One vector is turned by the same rotation once a tick. Each row is the vector after some number of ticks, and that number follows the row.
The counts run from 0 to 180.
[135 115  78 114 127 139 137 114  70 126 147 125 193 140 149 139 125 134
 119 175 166  96 170  78 110 104 158 127  90 138 143 100 115  62 154  88
 156 119 118 134 149 171  90 141 138 133 153 173 124 122 124 114 145 154
 144 114 121  92 134 109 102 130  56 164 141 150 104 136 142 133 129 135
 160 110  73 125 120 140 139 178 130 131 116] => 40
[166 114 148 133  93  89 143 137 173  83 160  91 102 140 175  99 124 100
 138 126 148 121 139 100 149 115  88 199 103  80 108 160 133 132 144 126
 164  93 142 154  99  86 153 111 146  89 151 154 128 117  83 123 101 135
 125 137 151 145 107  84 192 124 117  87 149  85  96 128 140 169 106 146
  90 162 153 112 179 134 110 141 135 142  96] => 140
[145 161  99 109 118  88  87  94 103  93 126 114 105 147 153  93 145 121
 141 148 146 117 166  97 129 126 135 139 121 149 107 157 132 112 147 121
 158 163 107 156 129 156 118 176 126 120 141 160 120 111 169  75 158 138
 114 101 143 111 165 146 189 144  50 117 136  98 111 137 120 143 112 195
 161 115 103 164 155 126 116 152 165 156 114] => 173
[ 95 150  86  76  78 116 142  88 140  97 128 112 132 134 119 163  89 141
  83 137 114 138 175 126 130 143 139 133 108 166 137 100 149 131 140 127
 114  78 125 134 133 192 118 183 159 101 153 157 127 110 130 148 112 152
 119  66 113 154 104 140 169 143  79 146 145 123 113 106 120 148 147 137
 124  82 150 163 118 116 174 204 178 131 113] => 136
[108 152 119 128  88 113 153 121 170  79 145  87 110 129 136 196 128 142
 153 160 107 117 126 105 128 100 123 137 116 113 116 131  86 102 160 124
  96 105 108  88 106 154 106 114 115 167 114 172 128 112 102 143 118 129
 150  95 133 157 107  39 178 134 117 112 137 115 100 114 142 169 113 137
 142 149  96 116 148 133  90 141 103 130 111] => 103
[100 146 161 136  85  78 136 155 157 109 104 107  66 121 164 107 170 102
 153 168 138 150 149 132 147 125 157 132  93 110 120 162 148 118 152 102
 143 128 164 117 112 144 147 139 120  85  89 160 137 126 150 115 133 117
 160 133 120 148  92 115 190 127  81 135 147  96  79 139 103 148  88 100
  97 157 103 132 130 118 160 163 109  79 115] => 128
[143  77 144 155 101 112 150 101 117 130 125 119 157 140 130  71 115 105
 129 142 167 130 119 124 154 168 136 133  89 118 106 134 151 137 122  86
 202 106 142 171 111 118 145 143 126  58 138 131 131 135 127 108 143 152
 105 153 135 116 120 157 158 111  88 115 148 121  76 156 143 126 130 106
  84 134 154 132 160 128 176 167 187 139 122] => 178
[143  96 120 122 150 113 120 124 100 121 156 120 143 126 164 104 133  88
 101 120 126 124 111 117 155 156 103 123 131 133 101 132 128 140 132 171
 134 156 119 145 144 126 137 180 172  93 158 136 199  75 141  89 108 148
  83  81 137  83 123 156 169 118  57 124 113  88 133 128 127 107 116 184
 160 122 162 158 145 143 110 135 173 169  94] => 29
[158  84 167 167 136 122 166 134 158 146 146 117 120 135 111  98 113 104
 144 144 159 104 124 135 169 152 106 136 115  71 107 148 106 162 127 104
 183 119 152 132 129 112 142 115 118  74 112 124 144 129 114 125 119 138
 107 163 118 121 116 119 139 148  96 121 134 134  63 167 121 114 110 105
 109 203  97  85 151 120 140 120 111 107 139] => 9
[ 92 106 138 159  42 119 157 122 147  69 105  80 116 100 166 166 134 113
 140 178 109 124 114 103 106 141 153 122  74 131 132 124  85 105 111  84
 129 109 146  67 112 168 115 155 136 137 133 180 146 113 127 153 119 137
 151 105 128 150 120  50 151 104 137 135 157 107  80 131 128 170 113 102
 130 102 116 135 149 133 130 157 132 145 104] => 90
[138 113 115 130 112  66 127  90 106 108 134 109  72 123  86  84 113 118
 125 126 145 116 136 121 120 153  92  86 139 141 130 160 103 141 119 105
 168 179 157 163 124 148 105 189 125 148 149 115 161  98 175  93 146  99
  99  97 144 102 196 102 160 152  75 128 135  98  78 166 100 117 144 151
 155 148  94 144 159 114 155 150 137 167 109] => 160
[130 109 113 166 143  98 133 114 147 104 183  97 114 123  97 137 172 134
 113 103 120 160 104 117 175 151 114  89 165 125  94 137 130 164 130 191
 127 161 111 157 139 160 116 173 147 102 111 132 177  82 146 105 123 121
  74  81 148 125 153 115 181 117  73 116  97  93 133 133 123 103 123 162
 135 141 101 165 135 128 117 109 161 155 132] => 56
[136 109 103 115  98 135 177  83 139  98 140 104 143 152  81 140  55 150
  77 136 144  95 151 131 126 137 113 126 109 130 140 112 144 149 129 110
 164  81 107 144 137 161  95 127 147 120 161 130  93 130 106 149 105 137
 106 119 125 133 148  98 147 164 117 127 180 164 100 119 126 134 156 104
 100 110 144 108 139 128 183 178 174 142  86] => 150
[150  89 148 127 152  91 134 155 103 127 123 118 110 138 133  56 146 114
 103 168 118 107 159  88 114 148  97 108 132 120 106 129 108 116 145 111
 163 146 168 129 146 116 113 190 134 100 175 124 182 111 156  85 135 116
  80 152 117  82 155 120 113 134  63 171 137 107  94 166  86  95 117 100
 153 147 110 134 117 126 118 161 126 151 118] => 133
[156 113 116 113 124 101 108 126 147  67 182 105 110 139 139 145 133 119
  89  97 122 120 120 110 127 140  85 144 135 113 132 159 132 150 136 166
 139 126  78 159 111 133  99 174 157  94 184 119 143  92 116 124 117 115
  84  85 177 116 176  57 161 131  95 109 129  96 146 102 103 139 122 182
 155 101 122 127 156 144 114 141 166 174 100] => 43
[114  92 104 113 140 150 171 124 121 134 143 111 179 135 166 170  95 106
 141 153 135 107 134 101 137 118 117 134 102 124 114 101  74  94 124 134
 128 104 132  65 142 153 132 144 154 139 161 161 182  69  90 121 106 161
 114  78  85 103  87  99 110 139 112 154 116 123  78 131 164 123 119 122
 158 118 105 116 117 130 114 136 107 124  95] => 144
[170  77 100 144 143 134 156  80  79 139 141 139 172 124  93  72 122 117
 133 174 155 103 136  95 142 150 128  99 112 146 113 108 109 109 129  82
 183 144 133 143 146 135  98 152 130 144 186 133 141 117 142 115 138 156
  77 125 131  83 177 125 107 153  93 155 124 117  78 182 151 101 142 129
 166 134  82 102 141 126 130 152 153 169 120] => 54
[140 157 131 182  88  81 148 155 140  82 138 113  83 117 141 124 179 112
 149 146 156 115 135 104 148 128 163 128  90  88 124 168 122 110 162  96
 125 139 125 148 100 161 107 117 109 105  85 138 121 134 147 130 151 121
 167 150 145 157 160  60 152 139  90 128 120 117  85 135 101 158  94 116
 132 153  24 115 127 141 121 127  95 113 134] => 50
[117 111 161 155  96  95 135 156 168 109 126  94 111 122 178 176 163  84
 159 124 134 140 105 141 177 169 153 118 107 101 107 172 122 141 131 150
 102 125 142 110 104 142 152 138 125  40  84 132 180  91 133 130 105 142
 132 118 114 141  96 113 197 113  93 104 102  87  94 116 112 147 103 134
 101 147 108 144 148 135 135 124 122 101 129] => 180
[151  84 126 137 133 137 177  95 126 148 145 130 161 140  90  98  74 124
  96 136 150 113 144 138 157 163 120 132 120 120 129 122 135 171 119 102
 179  88 155 163 145 131 126 125 140  71 136 127 120 145 104 140 119 140
 104 137 115 115 129 122 105 168 118 136 137 155  66 157 123 105 156  82
  89 156 122 103 123 127 189 174 145 113 133] => 151
[125 131 161 136 116 105 120 161 154  93 142  97  84 145 195 177 151  97
 157 148 136 103 134 106 132 117 136 127 129  83 111 175  86 122 154 151
 120 122 108 100  86 132 142 141 113  82 101 116 149 118 122  94 106 121
 137 145 110 136 116  69 167 127  81 100 121 112 114  96 105 160  99 142
 147 149  93 119 174 128  88 106 127 118  99] => 24
[132 111 131 149  99  96 130 121 103 107 125 104 102 106 128  80 175 119
 100 145 105 158 131 107 129 161 138 104 123 143 109 142 155 133 127 104
 144 164 142 156 128 160 112 210 145 113 142 139 156  98 175 110 144 128
  89 109 150 115 168 151 173 110  79 167 134  77 113 158  92 103 127 112
 130 111 126 161 125 113 154 181 163 151 137] => 82
[123 121  85 115 192 144 136 109 104 148 139 156 156 169 121 161 120 123
 125 155 144  98 179  96 153 121 132 104 133 133 128 119  88  98 174 138
 125 124  97 115 151 168 113 129 129 121 131 125 134 130 129 105 101 134
  96 121  86  84 114 143 100 179  34 159 112 164 110 147 119  96 114 113
 162 153  62 120 129 107 103 129  98 100 100] => 14
[161 112 161 151 128 108 151 137 158 114 165 111  96 146 143 121 144  93
 154 109 152 128 133 146 181 135 111 150 141  75 117 181 123 167 157 157
 150 113 104 146 106 119 148 116 114  65  92 101 150 132 119  91 105 109
 102 160 136 133 121  98 173 144  75  90 129 129  95 112 104 125  91 129
  99 198 108 116 159 120 120  97 121 103 138] => 166
[136 154  94  90 139  94 127 143 156 100 183  99  96 144 111 155 124 145
  95 107  96 116 165 101 144 127  99 137 149 111 144 155 139 165 179 181
  90 108 113 124 111 165  94 175 147  82 141 104 150  94 121 134 122  97
 101  81 130 123 160  72 148 142  81 129 118 119 133  88  80 123 138 143
 141 121 102 128 131 119 144 120 118 148 114] => 148
[142 132 159 150 124  98 117 155 143 121 135 118 104 138 165 106 174  78
 159 149 164 122 146 113 160 126 146 125 120  86  95 185 112 137 147 121
 149 137 133 149 108 129 142 139 102  52  73 124 131 121 137  88 125 135
 125 158 127 122 105 132 168 130  57 111 134 109  92 129  94 140  77 135
 118 181  66 116 149 123 111 118 114  90 144] => 23
[ 80 105 111 127 105 134 165  93 137 119  97 119 147 135 152 196  94 136
 173 181 115 119 128 101 126 118 114  95 107 135 125 106  75 103 113 111
 124  98 111  45 134 151 119 157 143 197 130 172 147 117 114 133 108 155
 123  98  77 155 102 104 163 139 112 123 140 140  81 146 168 149 124 105
 143 135 119 116 161 115 106 147 143 129 101] => 117
[140  98 132 143 123 112 160 120 177  94 159  71 117 120 143 130 121  99
 148 102 158 146  89 127 183 137  91 148 128  73  86 144 126 168 127 157
 152 131 158 143 135 121 169 120 152  83 117 138 189  98  79 118 110 139
 123  93 118 147  80 108 188 131 112  86 117  82  88 134 154 122 115 142
 118 182 120 135 137 118 141 117 121 124 134] => 153
[140  73 138 137 119 156 162  75 126 137 149 116 184 153 128 133  89 106
 120 123 150 119 126 129 153 150 129 138  97 135 116 128 141 146 105 117
 160  64  79 144 132 114 118 132 152  78 154 128 107 132  98 124 101 173
  75 135 114 102 116 150 155 126 102 101 169 156 107 119 153 120 146 135
 108 108 174 109 157 122 167 167 207 144  90] => 177
[135 137 119 125  93  77 132  80 121  95 132 106  77 148 102  80 116 123
  97 128 133 116 157 122 115 137 107 106 133 128 127 170 142 140 134 103
 189 145 109 176 115 132  92 175 114 114 156 118 112 137 161  97 149 110
  88 134 159 124 194 128 177 148  94 103 155 125 114 131  90 119 137 148
 133 137 139 135 166 113 171 142 179 165 115] => 17
[141  64 128 138 164 116 146  99 113 123 152  95 125 128 119 111 132 142
 131 135 119 147 100 105 155 142  52 126 160  85  99 127  87 163 128 138
 158 147 124 128 145 106 104 178 157 177 192 135 180  82 115 107 104 117
  69 114 121  99 136 106 154 132  95 146 112  95 105 160 139 107 112 151
 171 154 122 119 141 119  88 117 138 169 130] => 107
[102 130  93 121  89 146 152 113 107  92 130 106 174 131 162 182 105 122
 139 160 135  95 128  94 128 114 157 111  76 150 126  98  92  80 131 107
 117 110 118  96 145 172 119 138 148 130 136 167 150 101 112 132 104 171
 146  70 103 130 122  79 122 131  92 135 123 125  91 118 149 162 130 140
 146  84  71 121 139 140 129 161 142 132  88] => 39
[ 90 147  97 123 142 120 153 109 101 146 100 136 129 146 113 149 122 141
 135 176 156  95 189  99 126 120 155  85 129 156 129 121  95  92 144 100
 130 144 140  81 127 209 106 151 137 145 115 154 122 137 157 111 130 153
 139 107  87 121 131 129 147 162  62 147 117 157  59 154 113 135 124 112
 140 140  59 142 141 118 131 145 110 103 123] => 13
